One turn sends every row of this set to another row. A few are shown first. Where does it send the rows asked after them?
vupum: [-12 -23  15 -13   2  19  19   6 -32  13 -28 -13  11   2]
boko: [ -7   3   3  -5  -2 -31  -7 -27  -1  -6 -14  26  13  -6]
deda: [ 24 -17  29  16 -16  -4   6  10 -21  13  -9  -3  29   3]
non: [ 11  32  33   7  -3 -14  19  -5 -24 -16 -18 -12  -2   5]
zivo: [-27  -2   9 -35  17  13  -8  19 -19   6 -24  12  -2   0]
mase: [  9 -21  25   5   0  30   4   9 -11   3 -23   1  34  11]
bomu: [  1 -16 -12   1   1   2  24  -4 -42  -4 -21  16 -16  -9]
dubod: [  4 -24 -10  22  23 -15  17   2  14   9 -18   7   2   9]
noso: [  1  -8 -16   8  -4  44 -30   3   5  20  42 -14 -28 -17]
difo: [-23 -26   6 -15  -4   7  10   8 -37  11 -21   6  -6  -6]
kikul: [ 26  10  -2  25  -7   7 -13 -21  51  -1  24 -27  -9   1]
puru: [ 13  -9   5   9  24 -17  17  28   4  21 -19 -12  -5  13]
remo: [ 14  16  -5  23 -16  10 -31 -24  37   5  33   4 -31  -9]
leb: [ 24  18  10   8 -17  -6 -23 -29  45   4   5 -36 -13 -10]
Fezig: [ -4   8  20  -6  -2 -25  14 -21   7  -3 -41   7  -2  11]
mur: [ 18 -21   0  -1  -2   9  19 -10 -29   3 -28   3  22  -4]
zovet: [ -5   3  14   7  10 -19  25 -11   7  -4 -37   3 -24  12]
bodil: [ 16 -13  -1   2  11   1  20  10   3   4 -45  17 -10  14]
sozap: [  9  29 -10   3   9   2 -22 -12  50   7  22 -21 -32 -12]
bop: [  7  24  -6  -1   2  -6 -21 -15  46   9   4 -37 -40 -12]
Zilas: [  6 -15  -4   5  -9  55 -24  20  10  15  32 -31 -12  -8]
kat: [ -1  -2  11  -4 -17 -41 -11   2 -11  14  -8  27  -4  -5]
Fupe: [  1  23  -1 -11   7  55 -23  -7   5  10  33 -34 -14 -14]
zinoz: [ -6  -4   7  15  -1  -9  12  25 -40   2  -3   7 -35  -5]
dur: [  5  -9  10  -7 -40  32 -38  -7  -8  13  25 -29 -16 -33]
vef: [  2  12   8 -11  -6  55 -26   6   2   7  31 -36 -15 -22]
savi: [  5  27 -15   1  13  15 -25 -10  48  14  22 -14 -34  -2]
dafe: [ 15  23  -6  20 -11  -2 -25 -21  44   1  28  -7 -32 -16]
sed: [-11 -15  16  16  -8  21   9  11 -36 -17 -11  22 -22  -5]
lete: [ 10   5   4   0 -24  44 -38 -17   2  12  41 -12   1 -22]
belu: [  6   3  10 -13 -14  46 -24   1  -6   8  16 -57 -18 -23]
peker: [  1  -7  -5   1 -10  48 -31  16   3  19  38 -23 -23 -24]
tizuk: [ -7  -3   3 -20 -27  37 -45   4   6  12  34 -12  -3 -22]
misof: [ -2  24   9  12  23  -7  27 -19 -11 -26 -22  -6 -10   5]
Zizo: [ 23  34   9  10  -4  23 -23 -30  43   4  21 -22  -6  -1]
lol: [ -2  -6 -10 -29  13   2  15  -1 -30   6 -31   3   7  -6]
nidu: [ -4  14   9  -8 -18  54 -26   3  -9  -8  32 -33 -23 -16]
pek: [  0 -21  -5  -4 -12  35 -30  14   0  22  22 -36 -30 -25]
fofil: [ 10  -4   6 -11 -12 -12   4  -8  -8   0 -39  35  -7   3]
peza: [  0  25 -12 -10   1  -8 -30 -19  51   5  22 -19 -16  -4]
debo: [  6   2   8  -6 -27  46 -38  -1   0  12  35 -18  -4 -27]
loz: [ 15  13  15  -4   0   4  20  -6 -13 -16 -45  11 -12  10]
lif: [ 17   7  -4  24 -20  -9 -22 -22  40   2  13 -18 -43 -16]
roz: [-10  16  16 -35  14 -10  -1  16 -22  13 -19 -14  10   0]
mibu: [ 23  31   3  12  -7   6 -21 -26  52   0  21 -26  -9 -12]
Lomis: [  2 -13  13  13  -5 -26  19 -12  12   6 -36  14  -7   9]
nimef: [-10 -21  20  -3 -15  14  16  -2 -42   0 -20  -1   2  -5]
nutip: [  5  23  -8  21  -9  -3 -18 -22  33 -16  28 -14 -42  -6]

Fezig -> nimef
kat -> zinoz
lol -> loz
Now find these:
pek -> bop
remo -> noso
peker -> sozap
mase -> boko
kikul -> tizuk

